In the data rows, the value 128 means zero.
Here are some numbered points:
[149 119 120 113 161  96  94  91  87 140 215 111 117 133 159 110  91   0 160 114 156 117  81 182 137 115 135 175 159 117 131  85] 0
[138 113 103 143 113 158 193 106 141 124  68 107 131 136 114 123  91 163  79 135 124 139 140 106 110  92 111 110 111 165  79  88] 1
[114 129 164 106 135 112 128  95  80 110 202  90 133 133 172 152 165 174  95 136  97 134  88 145 113  91 153 185 111 103  98  90] 2
[136 129 134 119 141 115 122 190 171 150 133 151 114 128 136 152 192 136 147 134 138 115 122 110 123  94 106 219 115  76 174 197] 3
[148 131 113 101 169  83 125 203 207 139 107 160 135 131 120 129 214  98 175 124 161  82 116  62 146  78 172 212 141 108 133 175] 4
[123  36 135 107 131 176 109 180 146  99 104 132 127 122 151 155 127 248  92 134 143 147 122 174 110  64 184 103 114 136 134 164] 5
[158  77 189 132 154 158 140 138  84 115 194 140 164 113 195 152 105 227   5 111 127 159  63 212 222 110 194  14 140 177 105 135] 6
[ 86 165 101 117  85 134 127  60  48 153 215 125 107 129 173 165 110  99  24 135  89 108 145 159  43 169  50  81 112 205 190 207] 7
[133  73  87 145 109 177 145 147 110 142  79 127 157 120 130 135 127 227 151 151 106 159 185 177 149 127 119  29  95 177  93 158] 8
[ 96 201 126 147 123 133 125 131 127 141 131 114 133 110 111 112 104 109 191 130 109 129 129 251 158 168  62   0 132 105  81 148] 9
[135 102 142 133 139  49 141 173 203 152 114 146 111 132 118 182 175 111 139 115 154 118  99 104 144  93 133 232 145 110 148 164] 10
[103 155 115 113 156  96 108 167 189 114 106 126 131 150 112 188 169 107 155 138 151 109  98  87 143  69 132 237 158 111 129 161] 11
[133 134 103 142 118 134 169  72 115 126 128 138 119 144  69 113 125 167  84 164 134 149 175 117 131 110 101  91 111 135  86  95] 12
[172 124 128 125 171  83  96 116 156 112 166 130 107 127 171  74 126  49 170 113 154 133  70 198 112  99 164 192 142  72 141 108] 13
[116  64 202 130 167 213 183 174 108  93 184 129 131 117 158 104  72 200  61 118 135 144  89 172 197 108 195   0 125 143 113 165] 14
[ 97 137 115 121 129 114  95  74 108 131 177 124 117 123 158 151 167 112  59 167 100 101 113 255 115 127 104 128 100 101 169 123] 15
[136 126 124 120  74 187 106 205 148 143 113 134 126 118 137 101 113 152 165 131  96 127 142  30  78 188 120 118 154  85 145 129] 16
[136 147  96 119 145 141 106 203 185 148 141 118 140 103 138 125 165   9 189 166 119 136  43 211 184  59 138 130 140 139 101 187] 17
[129 117 117 135 135  83  97 157 183 117 107 126 117 138 121 159 169 117 146 145 134 124 139  91 110  80 135 245  91 111 149 156] 18
[150 125 140 108 166  92  79 158 139 135 164 128 107 134 174  81 131  72 124 130 153 118  58 147 132 147 188 189 179  62 153 119] 19
[132 134 136 136 150  91 106 136 107 106 167 142 151 103 172 128 156 198  49 153 138 147  65 239 228 114 159  87 154 181 125 170] 20
[134 104 120 115 104 171 119 161 131 131  83 119 126 130  81  95 116 154 137 105  75 127 177  30 126 177  96 151 120 125 139 148] 21
[138  96 152 130 131 179 148 179 112 134  75 124 150 134 114 101  77 159  71 109 127 113 184  45  95 159 102 140 113 118 150 146] 22
[ 88 121 116  95  91 132 117  60 107 145 173 125 103 125 114 182 132  91  62 144  96 134 151 255  94 128 132 116  89 117 134  87] 23
[159 157 101 166 120 157 174 100 132 118  96 123 149 131  96  96 127 142  95 122 144 139 144  82 108 130  95  90 134 155  87  92] 24
[153 131 140 119 164  86  99 144 133 113 183 112 117 114 135 114 111  40 172 104 129 155  73 119  98 126 163 182 186  69 137 107] 25
[125 123 176 154 133 130 140 166 150  90 175 126 161 111 183 128 133 223  35 135 112 160 104 250 163 108 124  49 163 162 111 196] 26
[126 133 128 138 111 124 181 112 138 116 113 101 146 104 100 105 116 140  77 125 159 154 151 115 126 135 125  79  91 125 108  75] 27
[138 102 101 136 120 151 177  87 127 109  91 114 120 173 106 100 114 145  91 130 153 142 186  72 106 130 147  63 114 148  85 112] 28
[130  79 167 118 141 192 129 185 132 121 114 138 121 127 155 145 146 209 138 138 138 145 153 176 129 155 179  92 145 119 114 110] 29
[117 119 131 155  91 199  92 169 116 169  46 142 148 147 119 118 111 127 143 122 104 146 164   6  87 184  67 161 155  95 138 162] 30
[142 127 136 131 160  90 105 192 189 143  91 111 125 136 130 145 190 145 159 117 136  91 121  99 123 106 124 218 107 118 151 173] 31
[ 94 103 122 129 100 134 127  93 103 113 146 118  90 149 115  89 124 208  31 128 123 122 112 137  44  66  57 169 154 137 202 206] 32
[124 118 124 141 118  73  59   2   0 146 196 138 117 131 151 201  96 190  82 124  90 118 206 130 145 219 133  62 119 135 121  25] 33
Which two points above are nearest to each new point, looking only along the 3 directions in which the numbered points spread most? Their numbers follow each, nearest first.
[124 117 105 131  78 202 113 193 159 126  72 125 127 141 108 135 106 142 132 132  92 144 114  74  96 173  85 134 146 105 145 140] 16 21
[ 78 224  89 117 127 151 127 152 152 156 110 118 128 147 117 130  94  22 202 128 123 156 139 255 133 162 103   0 128 126 120 133] 2 9
[107  18 167 162 133 168 138 179 126 117  88 123 133 132 148 116 118 202 135 129 114 105 125 187 104 104 150 144 115 122 107 141] 29 5
[104  92 172 111 126 123  79  20  20 125 237 141 115 123 151 141  96 156  97 122 130 123 200 102 134 251 131   3 115 177 136  97] 33 7
[144  69 139 139 139 152 150 134 124 105 112 112 160 139 148 127 106 222  92 143 125 142 136 170 115  71 162  86 107 140 107 153] 29 5
[139 112  89 124 133 135 181  68 138 104  95 107 147 145 145  86 123 128 148 127 137 120 186  54 129  96 112 101 132 156  94  80] 24 28
[152 138  92 162 162 112  83  62 111 101 190 132 143 151 156 132 127   0 136 161 154 135  45 207 139 110 166 176 198 124 165 126] 0 13
[125 173 175  74 119  77  98  64  71 110 190 152 112 124 101 142  97 255 148 125 130 146 196  84 138 255 161  71 111 136 148  18] 12 7
[132 209  59 103 113 189 150  28  78 148 142  84 141 132  97  99 103   0  92 126 127 151  83  58  26  80 104   0 152 187 138 115] 7 12
[116 126 129 127  99 197  93 187 152 140  95 120 133 144 131  93 155 126 140 114 141 154 173  62  87 163 110 154 146 101 148 136] 16 21
[147 122 118 127  95 116 161 132  97 138  97 147 154 136 143 118  95  78 139 146 120 178 162 102 129 182 131 113 187 161 114 104] 32 24
[132 102 110 136 109  96 108   0  93 131 229 124 120 130 205 148  76 255 179 150 116 128 154 131 140 162 147 154 154 169 180 148] 9 23
[100 201 108 129 136 148 150 124 102 104 112 132 140 125 120 128  82  49 188 126 128 119 121 255 143 188  62   0 119 160 111 136] 9 23
[127 117 142 135 141 138 110   0  23 116 228 103 113 107 136 185  78 151  80 131 127 134 182 130 130 241 150  54  99 208 131  32] 33 7
[142  96 136 139 147 149 128  21  83 101 178 115  97 157 164 103 118 210 116  96 138 142 106 133 154  57 187  83  98 139 138  96] 9 2
